In the rows, zero is written as 128.
One hidden turn or mirror swaps the rows below in pairs. Which row is each named row swapped with?
The rows were stretched afterwards, more along some directions than others.
mavim: [127 103 109 122 149 103 112 115 165 153 119  98 121  99 145 137  84 138
 143 124 129]
lizap: [126 140 115 126 165 103 120 128 144 164 104 103 103 111 157 129  98 147
 123 122 134]
zomop: [133 133 123 133 167 107 117 127 143 150 101 103 108 114 155 135 104 154
 113 118 135]
pir: [150 125 119 118 158  98 109 149 141 132  83  99 115 122 127 142  97 141
 117 121 143]
kuno: [134 141 115 130 139 137 108 115 154 152 122 139 107 119 135 117 125 135
 125 139 137]
lak: [124 142 115 130 168 103 116 124 145 154 108  99  98 112 148 135  97 152
 117 119 137]
Beme: [123 134 117 127 168  93 113 118 148 153  88 107  94 118 144 141 101 155
 114 122 143]
Verov: [129 136 120 125 165 107 129 129 141 145 101 105  98 120 146 138  96 154
 122 123 133]
vidup: [163 120 109 129 122 126  90 131 152 127 105 113 101 132 144 129 111 130
 112 148 136]
raguf: [146 122 129 110 162  99 104 143 154 130  89 105 126 123 127 139 103 143
 118 114 145]
Ziz: [124 126 118 110 148 117 127 120 144 160 102 121 137 114 141 126 124 139
 127 118 145]
Gir: [125 141 115 125 137 134 116 119 152 155 125 139 113 115 135 113 121 133
 129 128 132]
beb: [154 121 131 114 161  93 101 134 158 129  77 110 126 122 116 149 109 141
 111 112 147]
bev: [161 115 118 133 122 124  87 116 156 130  94 135 107 131 140 138 129 118
 107 149 140]
giv: [126 121 117 107 154 103 130 118 162 165  93 118 138 107 140 128 116 140
 127 110 147]
vup: [118 105 108 119 156 105 108 112 168 158 125 100 122  96 153 134  78 137
 128 126 134]
labob: [141 143 121 130 133 139 112 118 153 138 119 140 109 119 129 118 124 132
 139 136 131]
Kar: [117 101 106 128 151 103 113 109 167 161 118 101 120  99 149 136  88 141
 128 127 132]
fal: [148 121 118 122 160 102 112 146 136 129  78 102 110 131 130 151 104 147
 104 126 145]
lozi: [136 142 121 129 164 101 119 128 146 146  98 101 101 111 147 137  95 147
 132 121 133]
Pezu: [132 132 121 131 167  99 112 125 155 151 110  99 107 111 151 130  97 147
 117 119 130]
Pel: [149 118 132 118 159  98 102 133 150 130  75 112 121 122 121 148 112 132
 108 113 146]
tun: [117  99 109 132 153 115 103 107 162 155 126 105 121 105 144 138  95 140
 129 135 129]
Sovob: [116 101 106 121 143 103 116 104 168 168 117 110 114  94 151 130  96 130
 128 131 134]
Palot: [138 138 122 135 127 142 112 123 149 147 115 146 116 130 130 119 142 131
 121 137 134]
Dupef: [163 118 109 126 127 124  92 127 158 124 101 122 103 135 142 134 112 130
 103 148 140]
laf: [128 140 117 130 173 100 118 125 145 147 110  93  98 109 147 134  95 161
 125 121 136]
nada: [125 141 123 129 165 102 114 120 149 149 105 105 104 104 150 132  92 138
 127 114 138]
Zafe: [160 114 112 131 122 124  92 123 152 126  97 120 106 135 141 140 118 128
 105 150 141]
suruv: [142 138 121 131 135 134 112 120 154 144 113 150 123 118 130 126 125 131
 122 129 133]
Bini: [124 131 109 133 166  93 120 122 145 156  92 102  86 109 151 138  92 152
 120 127 144]
Nubi: [127 119 119 108 149 102 132 117 154 174  87 122 133 105 136 128 124 132
 128 117 147]
mamiv: [123 117 118 119 148 114 125 115 155 164 100 119 135 113 140 124 126 141
 129 119 145]
Vobo: [125 123 116 114 146 113 129 120 151 164 100 115 128 111 142 122 117 140
 135 125 146]
Kepo: [152 109 115 139 125 129  86 118 155 128 107 123 101 133 144 138 129 135
 109 156 139]
git: [132 138 116 125 140 131 115 116 154 146 121 140 106 115 130 118 118 141
 149 139 132]
gotef: [116 105 108 124 147 107 117 106 163 163 123 109 123  92 149 130  88 132
 136 132 129]
vonek: [149 125 124 112 164  99 104 136 153 122  77 114 121 131 125 150 106 143
 106 118 148]
sen: [115 101 103 128 148 112 119 112 156 161 119 104 117 103 153 138  98 143
 127 136 130]
ruf: [143 138 115 134 133 139 106 117 157 144 121 138 104 123 130 123 123 139
 128 144 137]
zol: [143 123 124 122 161  98 105 139 142 124  88  97 118 122 125 144  99 152
 111 118 143]
zal: [151 112 111 134 133 131  89 123 148 118 103 119  99 144 144 145 119 139
 102 154 138]
katap: [124 121 122 110 148 110 128 115 156 166  98 115 136 108 143 121 117 136
 131 115 146]
suv: [127 118 120 113 147 113 125 120 155 157 106 117 134 110 139 122 122 139
 145 117 143]
bol: [143 138 118 128 133 133 104 113 160 151 117 148 113 124 132 113 125 129
 128 141 137]
gote: [163 108 116 129 139 123  82 126 155 115 111 113 106 132 143 142 102 143
 112 150 134]
Futu: [158 115 114 129 124 128  89 128 150 124 111 119 107 136 143 136 117 134
 114 150 132]
Zeraf: [151 125 130 114 155 106 103 141 148 119  85 117 123 132 125 145 112 149
 111 116 151]
sep: [148 115 124 117 163  98 104 136 152 129  85 102 121 118 126 143  97 140
 112 122 146]
fip: [145 142 124 130 134 140 107 114 148 143 114 143 117 118 129 119 125 122
 134 135 133]
pugip: [146 135 111 127 132 130 110 113 154 147 105 141 100 122 128 120 122 134
 124 140 139]
Temus: [165 114 115 133 123 128  80 123 162 126 104 120 106 133 141 131 113 132
 110 156 141]
muzod: [120 108 105 120 151 104 115 111 166 156 125  96 116  96 148 130  78 140
 136 130 129]
dimu: [131 130 114 130 135 132  99 104 161 149 114 146  99 124 135 118 128 137
 122 147 140]
Fosod: [115 131 118 133 165 104 114 122 146 151 115  96  95 116 152 128  96 156
 117 121 136]
vaf: [119 125 123 114 152 109 119 113 161 160 100 121 137 114 142 125 127 140
 125 109 150]
Beku: [129 139 117 122 163  99 119 122 152 150 105 100  94 112 151 132  93 156
 137 119 135]
Rad: [142 141 117 123 136 132 119 115 159 144 117 148 107 120 141 115 120 133
 132 142 134]

Swapped with mamiv: Kar
Swapped with fip: nada
Swapped with laf: ruf

One hidden turn or mirror swaps the rows below in pairs. Which row is each named row swapped with?
The rows were stretched afterwards, more along some directions than others.
Tib: [150 130 132 153 127 128 160 138 139 133 117  93 116 119 132 148  87 144
 101 136 105 164 107 125 108]
Folo: [142 115 126 154 136 143 134 143 125 131  97 123 123 123 118 153  81 156
 112 131 132 157 106 112 135]
Biz: [136 127 137 149 146 109 170 154 139 107 122 110 123 131 121 137  96 148
  98 146 125 133 123 118 137]
zut: [139 136  98 154 126 113 142 140 129  97 149 109 138 132 110 129 151 124
 108 124 163 153 126 117 116]
pana: [127 133 130 137 140 124 149 153 146 112 108 105 138 140 107 144 113 146
 111 146 134 135 126 124 131]
morud: [144 111 125 161 154 132 156 155 127 107 122 123 124 126 122 140  81 127
 104 125 101 147 134 127 124]
mumiz: [158 123 117 135 136 133 167 147 103 111 141 106 118 131 134 140 111 120
 114 143 134 140 118 104 123]
pid: [141 133 120 134 139 104 160 145 145 121 137 129 121 124 125 131 141 144
 118 139 108 143 138 136 128]
tinaf: [148 123 100 145 154 124 182 156 134 126 120 119 118 123 132 124 118 164
 114 133  98 144 130 121 134]
leva: [161 136 132 154 134 110 167 149 145 125 129 110 120 124 141 147 102 140
  94 145 115 155 117 127 114]
nube: [137 137 126 118 150 139 147 148 131 117 121 103 142 143 107 127 109 134
 125 148 138 145 119 104 135]
dede: [148 148 120 134 124 122 165 120 132 125 141 131 114 122 138 131 160 143
 118 123 130 178 133 122 117]
zag: [133 128 113 150 132 134 159 140 111  89 161 111 137 109 110 128 144 121
 112 123 145 155 135 118 127]
Zuf: [144 124 115 140 141 151 145 129 126 125 127 130 125 115 121 154 116 143
 121 125 126 174 114 134 118]
soke: [162 105 108 146 160 153 179 149 116 119 129 104 124 114 141 134  84 131
 120 135  95 170 109 106 130]
dasab: [136 118 117 161 132 119 147 129 147 122 117  92 142 131 125 148 129 153
 114 116 124 145 123 129 110]
Das: [131 129 122 142 169 136 155 150 110  91 132 137 139 143 109 127 101 128
 111 118 154 160 123  93 144]
todob: [147 140  92 142 148 123 170 147 129 111 149 145 121 131 130 128 136 134
 108 120 132 152 131 124 111]
ladu: [140 134 111 134 144 135 153 139 135 114 147 144 120 125 117 125 156 143
 125 112 137 151 131 129 112]
pilu: [142 138 107 117 148 140 135 139 108 122 130 130 115 150 125 125 115 146
 114 147 153 152 106 104 146]
gukir: [153 119 115 146 128 115 164 137 137 119 128 114 124 128 131 148 114 144
 107 140 126 152 106  98 124]
Deta: [139 136 116 146 137 153 128 146 112 116 135 134 135 132 101 124 117 120
 120 113 150 161 123 118 121]
zod: [155 125 121 142 133 120 165 147 142 137 108 114 118 136 137 135 112 157
 112 113 114 149 108 104 130]
Pumi: [142 108 116 136 161 166 130 129 110 108 128 130 142 127 125 137  90 119
 126 117 122 147 123 116 140]
fupo: [142 118 116 165 131 127 142 143 124 131 107  99 126 132 135 166  95 137
 108 132 131 155 105 113 121]
kiti: [144 121 125 140 127 141 142 126 140 101 125 140 137 118 116 150 126 150
 117 105 145 149 135 131 121]
pesur: [132 139 113 138 145 111 173 141 135 108 139 130 134 142 123 131 130 137
  99 131 114 145 134 139 118]
rago: [150 129 111 143 149 129 154 147 126 113 123 153 124 119 135 155 119 150
 106 132 128 150 126 123 115]
pumu: [149 141 107 126 143 117 159 158 132 120 144 114 122 144 129 117 155 136
 129 130 129 131 127 112 128]
givi: [158 125 113 132 143 151 148 138  96 116 144 120 128 110 129 134 130 133
 126 124 121 176 119  95 131]
bibi: [158 116 104 151 138 122 162 151 129 121 140  83 119 127 129 118 124 130
 103 135 128 145 119 119 130]
kur: [132 114 110 153 157 136 134 149 110 117 130 115 134 130 102 139 108 147
 116 130 179 152  97  92 152]
sotor: [146 145 106 132 151 141 150 131 121 115 136 138 142 136 123 136 135 125
 117 114 124 171 132 130 111]
falol: [160 121 118 142 131 120 162 158 155 118 132 112 125  99 136 147 141 159
 118 142 115 153 122 141 106]
Mul: [160 137 119 129 130 119 159 151 138 120 142 126 117 123 119 125 148 159
 117 124 147 141 122 127 129]
fisi: [136 136 112 125 138 137 161 137 131 105 135 134 122 138 112 125 144 146
 125 120 149 158 128  98 137]
dup: [145 125 112 133 140 148 141 137 117 123 137 125 117 112 114 128 126 147
 122 127 132 165 109 113 135]
pip: [136 121 118 142 147 138 166 126 123 125 120 136 130 110 128 156 119 149
 128 138 110 165 134 116 129]
mapaz: [142 116 101 135 151 149 152 144 119 124 119 130 118 134 132 142  71 135
 110 138 104 152 120 130 134]
sobot: [153 138 112 145 132 119 146 151 136 136 125 106 119 137 118 119 136 150
 105 127 142 140 108 120 127]
kose: [160 119 105 117 156 128 178 151 149 108 133 122 106 125 143 121 131 181
 126 124 122 141 125 118 131]
ligin: [164 119 112 133 145 149 167 151 122 132 120 115 111 122 140 127  91 144
 110 137  97 144 120 136 125]
lovo: [160 108 106 142 118 136 161 135 128 126 113 126 113 121 145 151 104 143
 112 132 114 158 131 116 124]
litel: [123 122 118 148 152 131 136 132 116 120 108 108 131 145 123 136 105 133
 115 127 121 139 119 124 131]
Gubeg: [151 122 100 138 137 132 160 137 144 113 128 146 122 115 134 135 141 156
 122 114  94 158 136 151 104]
Sodof: [131 150 112 150 135 113 147 138 126 141 119 108 138 139 116 130 136 130
 100 138 128 140 114 111 123]
Ses: [140 124 126 150 133 124 139 118 135  99 128 116 158 115 123 157 149 146
 114 104 145 155 138 130 120]
kipit: [148 118 124 161 144 129 147 156 130 121 109 130 122 122 117 156  89 154
 102 131 130 147 112 120 123]
gosiv: [131 129 102 144 157 129 163 145 107 104 135 116 139 130 113 142 124 137
 114 144 148 170 115  79 140]
poma: [166 121 112 138 144 132 160 148 119 125 146 114  98 127 146 131 120 153
 118 124 123 172 102 100 120]
sodo: [141 124 104 146 156 154 151 149  98 118 139 101 147 117 109 130 108 113
 116 143 133 165 115 115 128]
gezor: [140 124 110 137 153 140 169 148 123 116 130 148 127 125 133 125 108 127
 131 123  93 147 148 116 132]
nogev: [127 134 120 139 142 135 153 138 111 112 117 143 139 141 106 158  93 139
 108 134 130 136 132 124 130]
viga: [122 132  98 156 156 128 144 144 123 125 125 117 136 135 115 133 103 123
 109 151 128 152 111  98 128]
mavuk: [153 124 111 130 151 142 169 148 112 115 123 127 105 128 129 142 101 166
 112 116 144 178 108 112 133]
Sabe: [167 128 113 118 145 145 166 155 117 134 122 122  98 140 137 134 101 154
 112 127 127 158 103 115 134]
Fifel: [145 125 111 155 131 112 163 142 133 121 146  96 128 109 138 140 133 129
 110 150 136 158 121 120 126]
memu: [144 112  94 144 163 150 138 147 103 115 126 138 129 137 116 138  84 126
 123 123 125 153 112  98 136]
refum: [143 131 122 148 148 116 185 150 146  91 146 108 136 120 125 122 138 134
 114 125 113 156 138 129 118]
kitul: [138 134 107 121 143 119 171 157 136  96 149 126 125 140 119 121 121 133
 113 150 132 130 139 114 139]
Fede: [145 111 105 129 160 150 162 149 110 118 121 130 128 135 134 141  76 133
 110 160 102 153 114 101 134]
kidis: [130 117 114 161 133 142 133 127 123 135 115 109 123 127 118 148 108 136
 109 127 146 167  99 103 122]

Swapped with givi: Ses
Swapped with poma: dasab
Swapped with kipit: sobot
Swapped with kitul: mapaz
Swapped with Mul: Folo
Swapped with nube: mavuk
Swapped with Deta: kur

One hidden turn or mirror swaps the rows below in pairs. Which row is each named row swapped with?
The rows were stretched afterwards, more along some directions than others.
Dabid: [121 117 127 140 138 156 121 137 136 162  96 130 117 148 107 115 131 111
 126]
veku: [121 122 128 131 132 141 140 131 117 153 103 132 128 134 120 147 118 101
 128]
Madem: [129 114 122 130 137 142 133 154 118 153  73 138 107 163 103 128 126  75
 143]
tek: [144 119 107 121 130 127 110 123 116 141 102 127 131 154 109 114 126 107
 128]
zud: [111 126 110 145 127 138 133 146 124 139 107 129 121 129 128 141 132 118
 109]
kipi: [134 114 115 138 118 112 129 162 136 124 113 115 130 118 107 128 137 123
 132]
bazu: [122 126 102 137 128 144 130 143 103 152  75 134 121 146 117 149 117 101
 128]
Kozud: [127 141 124 137 132 106 118 147 142 144  99 134 131 133 122 139 138 124
 129]
zamo: [132 113 120 135 133 133 130 158 119 151  78 136 110 159 101 130 127  80
 145]
kedim: [122 104 123 145 140 124 118 136 141 147 100 132 103 146 110 121 144 119
 124]
deve: [133 127 123 134 127 123 115 144 137 133 102 129 123 135  94 130 118 107
 151]
zuk: [123 115 115 122 128 169 122 127 133 145  55 114 101 156 119 124 132  79
 127]
Ziza: [138 110 115 139 143 126 129 121 127 141 117 126 122 130 103  97 134 111
 133]
lubis: [113 121 119 138 138 140 128 132 111 155  89 141 111 143 100 123 122  96
 121]
tafo: [126 119 119 115 136 151 123 140 133 139  75 113 112 141 134 106 127 106
 146]
kige: [124 114 123 142 116 134 140 137 121 129 109 124 125 122 122 129 128 134
 136]
lisu: [119 120 117 129 112 115 127 141 128 132 102 125 132 121 100 126 139 125
 126]
nat: [149 118 125 136 135 132 121 158 137 137  78 114 123 130 125 124 129  98
 137]
fedop: [146 115 114 137 136 135 133 130 119 138 116 126 126 125 102 106 121  96
 129]
geseb: [127 113 110 125 124 152 124 153 120 152  71 114 122 160 118 126 132 103
 126]
kude: [119 121 120 106 115 137 115 123 129 145  72 139 132 146 119 130 131 102
 146]
ven: [139 116 131 133 147 124 130 138 145 132 129 112 115 127 134 127 134 132
 133]
bil: [140  99 114 154 144 152 123 154 135 149  89 112 105 134 128 117 119 108
 143]
gori: [117 122 115 124 108 123 122 136 118 133  89 127 131 123 102 124 140 123
 124]
gati: [112 123 119 129 109 119 127 138 123 132  99 128 131 124 100 127 142 126
 125]
Gilug: [126 133 125 138 123 123 123 136 120 128 101 132 137 115 105 141 129 124
 153]
revak: [136 127 115 131 116 129 112 156 125 140  80 122 126 128 108 145 114 100
 132]
nuken: [133 110 115 128 127 124 114 140 134 144  73 135 115 154  95 127 130 100
 149]
muki: [110 141 123 130 123 155 136 123 126 130  84 127 120 139 124 129 136  94
 133]
degab: [131 116 114 143 115 113 120 146 118 116 109 125 126 108 130 123 116 128
 130]
tiva: [132 108 105 130 117 160 122 146 113 151  75 122 104 145 129 117 122 102
 123]
did: [125 112 121 127 121 147 133 137 111 136  96 139 101 141 111 112 120 106
 125]
pitin: [130 113 121 156 123 139 127 144 128 128  91  99 104 119 124 126 124 108
 135]
bulu: [122 118 119 151 134 111 110 157 144 142 116 119 120 140 108 127 133 126
 137]
tof: [142 108 114 144 121 131 119 162 126 145  86 118 123 124 125 149 127 111
 126]
Lemi: [144 131 122 137 128 112 128 142 125 124 111 112 130 125 109 128 123 111
 142]
fir: [116 104 122 152 132 165 137 160 135 149  81 117 100 140 114 123 117 105
 147]
nide: [117 121 123 144 127 142 141 155 127 153  95 135 122 150 107 147 138  86
 135]
Kizus: [137 110 112 140 141 124 120 120 123 142 106 124 122 134 105  99 139 108
 137]
Reri: [135 113 117 140 143 123 125 118 127 139 115 126 122 134 101  98 140 111
 136]
taz: [129 104 110 134 124 152 119 151 126 159  63 139 117 156  92 128 125  88
 139]
Tav: [112 128 108 123 132 138 121 131 119 134  81 136 126 142 111 135 129 108
 153]
kab: [124 111 119 127 121 142 130 136 112 133  95 141 100 142 112 113 122 104
 125]
bugot: [119 115 117 159 132 125 128 137 138 139 112 123 105 125 144 117 131 135
 117]
Kibuf: [147 124 107 125 130 134 112 154 118 155  73 126 122 157 110 132 126  82
 143]
tebet: [116 108 110 135 123 161 134 141 108 146  65 126  97 143 107 111 108  95
 132]
niv: [137 109 103 142 132 139 116 156 124 138  85 113 100 140 102 106 113  95
 133]
nitig: [144 112 106 141 134 140 118 135 131 143  82 113  99 151 127 130 129 101
 116]
Nole: [158 113 108 149 142 135 119 148 114 142 102 110 113 120 125 122 109  96
 123]
porir: [145 125 115 144 154 122 118 137 148 143 115 122 120 143 122 127 145 103
 121]
losa: [114 140 121 132 127 117 125 135 143 111 110 127 130 129 127 135 151 131
 151]
tapim: [135 130 122 135 137 128 130 135 131 122 138 126 113 126 117 111 135 121
 126]

Swapped with tebet: nuken
Swapped with lubis: kedim
Swapped with Kizus: gori
Swapped with tof: Nole
Swapped with geseb: tek

